J_820: [ 17  13  -8  22  20 -12 -29 -11]
J_65: [ 21  45  20  56 -12  -2  22  46]
J_491: [ 45  22 -12  20  46  -1  56  21]
J_509: [ 17  18 -19  15 -12  -9  46  38]
J_292: [ 17 -24  63 -82  -1  43 -13 -38]
J_609: [ 22 -55  19  45  36   3  37 -27]
J_336: [ 45  16 -25  60  52 -26  61  61]
J_582: [ 45  22  19 -55   3  36  37 -26]
J_703: [ 31  45 -57  59 -47 -44  19  62]
diff J_491: [ 45  22 -12  19  46  -1  56  21]
4, [20]
diff J_703: [ 31  45 -57  59 -47 -44  19  63]
8, [62]
diff J_509: [ 17  18 -19  15 -11  -9  46  38]
5, [-12]
diff J_509: [ 17  17 -19  15 -12  -9  46  38]
2, [18]
order: [-55 -26   3  19  22  36  37  45]
J_582
order: [ 22  20 -12  45  21  -1  56  46]
J_491
order: [-12  -2  20  21  22  45  46  56]
J_65

J_292: [ 25 -16  18  -9  65   3  -5 -16 -59 -14  45  18 -53 -58 -22 -94   0  22
 -20  -2  14  38  21 -32   1 -11 -41   4  37  25  21 -31 -21   1  -8 -18
 -23]
J_96: [-13  39  25  20  13  14   7   4 -25  -5  64  -4  25  28  25 -29  50 -33
 -49  28   2 -28  26  59  21  66 -12 -51  -7 -14 -51 -25 -68  -6  23  15
  75]
J_336: [ 23  13  25  26  50 -12 -14  -6 -51  14  28  64 -25  24 -28  -4   7   2
  -7 -25   4  -5  59 -68  28  20  75 -29  66  21  25 -49  15 -51  39 -13
 -33]
order: [-53 -58  -9  14   3  22 -16  -5   4  21 -14  18 -16  21  38 -23  37  -2
  25 -94   1  45 -31 -11  18  25   1 -21 -32  65 -18 -59  -8 -22 -20   0
 -41]
J_292
order: [-33 -13  39 -51  15 -49  25  21  66 -29  75  20  28 -68  59  -5   4 -25
  -7   2   7  -4 -28  24 -25  64  28  14 -51  -6 -14 -12  50  26  25  13
  23]
J_336
diff J_292: [ 25 -17  18  -9  65   3  -5 -16 -59 -14  45  18 -53 -58 -22 -94   0  22
 -20  -2  14  38  21 -32   1 -11 -41   4  37  25  21 -31 -21   1  -8 -18
 -23]
2, [-16]
next: [21 25]
[-49  15]
diff J_292: [ 25 -16  18  -9  65   3  -5 -16 -59 -13  45  18 -53 -58 -22 -94   0  22
 -20  -2  14  38  21 -32   1 -11 -41   4  37  25  21 -31 -21   1  -8 -18
 -23]
10, [-14]
diff J_96: [-13  39  25  20  13  14   7   4 -25  -5  64  -4  25  28  25 -30  50 -33
 -49  28   2 -28  26  59  21  66 -12 -51  -7 -14 -51 -25 -68  -6  23  15
  75]
16, [-29]

J_820: [ -1   3  -3   4   0  13 -37   2  21   6  -2   3  13  -1 -25  -9   3  -6
  32  88 -28  28 -25  -5]
J_292: [ -1   3   0   4   0  13 -37   2  21   6  -2   5  13  -1 -25  -9   3  -6
  32  88 -28  28 -25  -5]
J_703: [  2  -6  -5  -7   0  16  12  -3 -19   1  -3   5   8  10 -40 -38  -5  -7
  22  91   1  11  22  -4]
J_491: [  1  16  12  -3 -19   1  -3   4  -9   6  -2  -3  31 -11 -48  -7  11  -4
  10  10 -37  11 -64  -6]
diff J_703: [  2  -6  -4  -7   0  16  12  -3 -19   1  -3   5   8  10 -40 -38  -5  -7
  22  91   1  11  22  -4]
3, [-5]
find: [ -1   3  -3   4   0  13 -37   2  21   6  -2   3  13  -1 -25  -9   3  -6
  32  88 -28  28 -25  -5]
J_820
diff J_292: [ -1   3   0   4   0  13 -37   2  21   6  -2   5  13  -1 -25  -9   3  -6
  32  88 -27  28 -25  -5]
21, [-28]
next: [ 13 -37   2  21   6  -2   3  13  -1]
[-25  -9]
next: [  0  16  12  -3 -19   1  -3]
[5 8]

J_609: [-56  16 -96  14]
J_852: [-11 -36 -96 -38]
J_703: [-56  16 -96  66]
J_582: [-22 -36 -96 -17]
J_321: [-16 -36 -96  13]
J_292: [-19 -37 -96  58]
J_96: [  6 -14 -96  -2]
J_491: [ -3  26 -96 -24]
diff J_491: [ -3  25 -96 -24]
2, [26]
diff J_703: [-57  16 -96  66]
1, [-56]
order: [ 66 -56  16 -96]
J_703
diff J_582: [-22 -36 -97 -17]
3, [-96]
order: [-37 -96  58 -19]
J_292
find: [  6 -14 -96  -2]
J_96
order: [ 58 -96 -37 -19]
J_292

J_852: [ -4   1  35 -12   0 -26   2  28  -8   6 -16 -13 -19 -18  -9  -3  -3  25
  23  13  20 -24  24 -62 -17  -8 -10 -26   9 -32   9  -9  46  13   1]
J_703: [ -3 -11  16 -37   9  33 -33 -13  14 -34  -8  -5  -3  13  16  -6  23 -33
   8  -1 -15  -1 -31 -30 -17   8   6 -42 -21 -24   1 -10 -29 -22  -3]
J_96: [-39  11 -43  -6  50  13   2  16  24  52 -27   4   1   8 -30 -12   6  -3
  -5 -32   5 -19   7  -2  20  -9   9  21  36  21  29  -4 -11  -6  47]
J_509: [-11  28   3 -37  60  41  11  28  50 -17   9 -57  -2   5  24  -1  20 -18
 -29  29 -11 -20 -38 -30 -42  -3  13   8   9 -11  -5 -14  -1  -6   6]
J_292: [ 24  -5   9  23   5  -2 -11  38  40  46  32 -31  29 -22  -7  -6   3   8
  37 -30 -10  -4  -8  48  54  11   1 -17   8   9  32  22  36 -18  24]
J_582: [-29 -29  11  23  -3 -20  14  24 -36  36 -27 -16  -3   5  14 -12 -23  75
   4  -4   3  -1   9  12  32   2 -12  35  13  34  29   4  11 -22   1]
J_336: [  6 -19  -3 -40   0 -28  34   7  10  14  24 -48  30  11 -33  27  32   2
  -1  -1 -10  29  -5 -27  22 -17 -38 -26  -7 -31 -16   7   1   8 -22]
J_321: [ 36 -27 -16  -3   5  14 -12 -23  78  52 -27   4   1   8 -30 -12   6  -3
 -20  15  45 -12  -3 -11  16 -33   8  40   9  33  47  30  17 -32 -24]
J_820: [-17 -14  28   8  28  41 -11  -3 -18 -11 -11  -1 -57  20  13 -38 -29  -6
   9  29   9  60 -37   3  -5  -1  11   5  -3   6 -20 -42  24 -30  50]
diff J_820: [-17 -14  28   8  28  41 -11  -3 -18 -11 -11  -1 -57  20  13 -38 -29  -6
   9  29   9  60 -37   3  -5  -1  12   5  -3   6 -20 -42  24 -30  50]
27, [11]
order: [  6  -6  -1 -14  -5 -11   9   8  13  -3 -42 -30 -38 -20 -11  29 -29 -18
  20  -1  24   5  -2 -57   9 -17  50  28  11  41  60 -37   3  28 -11]
J_509
next: [ 36 -27 -16  -3   5  14 -12 -23  75]
[ 4 -4]
next: [ -4 -11]
[-6 47]
order: [-48 -40 -38 -33 -31 -28 -27 -26 -22 -19 -17 -16 -10  -7  -5  -3  -1  -1
   0   1   2   6   7   7   8  10  11  14  22  24  27  29  30  32  34]
J_336
diff J_292: [ 24  -5   9  23   6  -2 -11  38  40  46  32 -31  29 -22  -7  -6   3   8
  37 -30 -10  -4  -8  48  54  11   1 -17   8   9  32  22  36 -18  24]
5, [5]
order: [-20 -38 -30 -42  -3  13   8   9 -11  -5 -14  -1  -6   6 -11  28   3 -37
  60  41  11  28  50 -17   9 -57  -2   5  24  -1  20 -18 -29  29 -11]
J_509

J_321: [-26 -28  24 -21  16 -12  -7  39  53  31]
J_65: [ 22  -5 -29   6 -26   8   7 -14 -26   2]
J_491: [ 11  44 -16 -12  63  44 -30 -49 -79 -12]
J_703: [-63  28 -16  33  43   5 -35 -51   6  35]
J_509: [-79  11 -12  63  44 -49 -16 -12 -30  43]
J_96: [-10  53  22   9  48  44 -29 -20 -50 -29]
J_582: [  8 -47   0   0 -38 -19  -7 -14  -4  40]
J_820: [ 17  16 -25  12 -27  18   4 -18 -35 -11]
J_292: [  5 -35   5  33 -63 -51  35  28  43 -16]
J_609: [ 40   9 -54  46 -50  -2  21 -35 -66 -44]
J_852: [ 30  58 -35  18  21  44 -11 -57 -98 -35]
order: [-16  28 -63  33 -35   5   5  43  35 -51]
J_292
order: [-12 -79 -49 -30  44  63 -12 -16  44  11]
J_491
diff J_96: [-10  53  22   9  49  44 -29 -20 -50 -29]
5, [48]
diff J_820: [ 17  16 -25  12 -27  19   4 -18 -35 -11]
6, [18]
diff J_321: [-26 -28  25 -21  16 -12  -7  39  53  31]
3, [24]

J_65: [-48   6 -35  75 -39   4 -91  38 -11  48]
J_491: [ 33 -29 -47  23 -47  -4  32  41  24  31]
J_336: [-25 -18 -32  31 -61  44 -42  56 -71  -4]
J_852: [ 34  14 -16  -2   3  11   0  -6  -6  28]
J_96: [ 36  17 -14  -5   7  -6  19 -18  17  52]
J_820: [ -5 -23  13  46 -40  40 -26  33 -35 -14]
J_321: [-25 -18 -32  31 -61  44 -42  56  37  -4]
J_582: [-47  -9 -25  18  -4  -9 -36  20 -19 -18]
J_703: [-27  33 -22  46 -40  -5   2  22   1  25]
J_292: [-43 -15  17  10  17 -21 -42   2  21  17]
J_609: [  0 -48   8  25 -25  10  -2  40 -16 -34]
next: [ 33 -22]
[ 46 -40]
diff J_336: [-24 -18 -32  31 -61  44 -42  56 -71  -4]
1, [-25]
find: [ -5 -23  13  46 -40  40 -26  33 -35 -14]
J_820

J_852: [20  9  0  1]
J_582: [-59 -45 -21 -32]
J_609: [-50 -37  12 -46]
J_65: [-30  49  31 -44]
J_509: [ 42  14 -22  30]
J_336: [-50 -37  -6 -74]
J_491: [-31 -59 -45 -21]
J_703: [-77  36 -59  68]
order: [-59 -45 -21 -31]
J_491
find: [20  9  0  1]
J_852
find: [-30  49  31 -44]
J_65
diff J_582: [-59 -45 -21 -31]
4, [-32]
diff J_65: [-30  50  31 -44]
2, [49]

J_703: [-27 -38  58 -63  -6]
J_65: [-22 -50  54 -61  32]
J_292: [-17 -49  57 -75  32]
J_509: [13 47 10  6  8]
J_852: [  4  24  20 -11   5]
J_820: [  4  49  20 -11   5]
diff J_703: [-27 -39  58 -63  -6]
2, [-38]
next: [13 47]
[10  6]
order: [-11  20  49   5   4]
J_820
diff J_292: [-17 -48  57 -75  32]
2, [-49]
diff J_820: [  3  49  20 -11   5]
1, [4]

J_703: [ 61   0 -35  17]
J_491: [-1  6  9 23]
J_582: [-41 -11 -17 -69]
J_852: [ 28  -9   1 -78]
J_509: [ -4  23  -1 -33]
J_292: [-70 -16  13  21]
find: [ -4  23  -1 -33]
J_509
diff J_852: [ 28  -9   1 -77]
4, [-78]
diff J_292: [-71 -16  13  21]
1, [-70]
diff J_509: [ -4  23  -1 -32]
4, [-33]
find: [ 28  -9   1 -78]
J_852

J_509: [ -1 -23   0 -74]
J_703: [ -1 -23   0 -79]
J_609: [ -1 -23   0 -71]
J_321: [-67  21  -4  -1]
diff J_321: [-68  21  -4  -1]
1, [-67]
find: [ -1 -23   0 -74]
J_509
diff J_509: [ -1 -23   0 -75]
4, [-74]
diff J_609: [ -2 -23   0 -71]
1, [-1]

J_609: [  7 -40  -8 -11 -53  14 -18 -79   2 -25  -3 -55   2   9   3  -1  12 -16
 -11 -28  -9 -21 -26 -27 -16 -10  -8  -2  32 -83 -43 -18 -11 -67  44  -1
 -19   9  -5   6  20  -2  45  11   6  33 -26   5  -4  46 -31  -8 -70   3
 -32 -16]
J_509: [ 21 -26  -3 -11  -8   9  -1 -50 -11  -1 -17 -43  -6  12  -1  20   6  -5
   3 -20  18   5 -20 -27   8  -8   5  14  38 -33 -32 -14   0 -26  31 -11
 -14  18  -3  18  23   7  32  17   9  29   9  -4 -14  20 -21  10 -19  -6
  -6 -16]
J_292: [  7 -40  -8 -11 -53  14 -18 -79   2 -25  -3 -55   2   9   3  -1  12 -16
 -11 -28  -9 -21 -26 -27 -16 -10  -8  -2  32 -83   7 -18 -11 -67  44  -1
 -19   9  -5   6  20  -2  45  11   6  33 -26   5  -4  46 -31  -8 -70   3
 -32 -16]
J_336: [ 32 -83 -43 -15 -11 -67  44 -79   2 -25  -3 -55   2   9   3  -1  12 -16
 -11 -28  -9 -21 -26 -27 -16 -10  -8  -2  32 -83 -43 -18 -11 -26  31 -11
 -14  18  -3  18  23   7  32  17   9  29   9  -4 -14  20 -21  10 -19  -6
 -11 -12]
diff J_609: [  7 -40  -8 -11 -53  14 -18 -79   2 -25  -3 -55   2   9   3  -1  12 -16
 -11 -28  -9 -21 -26 -27 -16 -10  -8  -1  32 -83 -43 -18 -11 -67  44  -1
 -19   9  -5   6  20  -2  45  11   6  33 -26   5  -4  46 -31  -8 -70   3
 -32 -16]
28, [-2]
next: [ 32 -83 -43 -18 -11 -67  44]
[ -1 -19]

J_491: [-26 -33  30  10  16  23  -2 -50  49 -40 -36 -29   7 -28]
J_609: [ -7   4  12   3  12 -49 -30 -34  31 -19   1 -19  28  -2]
J_321: [  2   6 -11  26 -16   1  -2 -12   4   5  -2   2  -5  14]
J_582: [-27 -39  55  42  43  -8 -41  21 -48  36 -35  11   7 -27]
J_509: [-13 -24  55 -16   0 -20 -15  34  -4  31 -45  10 -20 -20]
J_292: [  7 -16  -7  -2   1 -32  26   0 -70  22 -24 -17  27 -29]
J_703: [ 17  32 -23  12 -19 -25  41  28   9  21  12   2   9  30]
J_96: [ 21  10 -17 -17  -5  31   4  12 -15  -2  -2 -17   1  -5]
J_65: [ -5  -3  35 -14  40   9  61   0  14  -7 -16 -22  40   2]
J_852: [-11  -3  31   0  29  51  55   1   0   3 -25   1  46   8]
J_820: [ 18  41 -37  77  -5   7 -10   0  19  10  47 -19  53  23]
next: [-12   4   5]
[-2  2]
order: [  3 -19   1 -19 -49 -34  -2  -7  28  12  31   4  12 -30]
J_609

J_292: [-6 17 -2 13  6 -9  1 10 10 16]
J_96: [10 -6  6 -2 17 16  1 14 -9 10]
J_609: [ -2  -6  10   1  17  16   6  -9  89 -13]
order: [-9 -6 -2  1  6 10 10 14 16 17]
J_96
order: [-13  -9  -6  -2   1   6  10  16  17  89]
J_609
next: [-2 -6 10  1 17 16  6]
[-9 89]

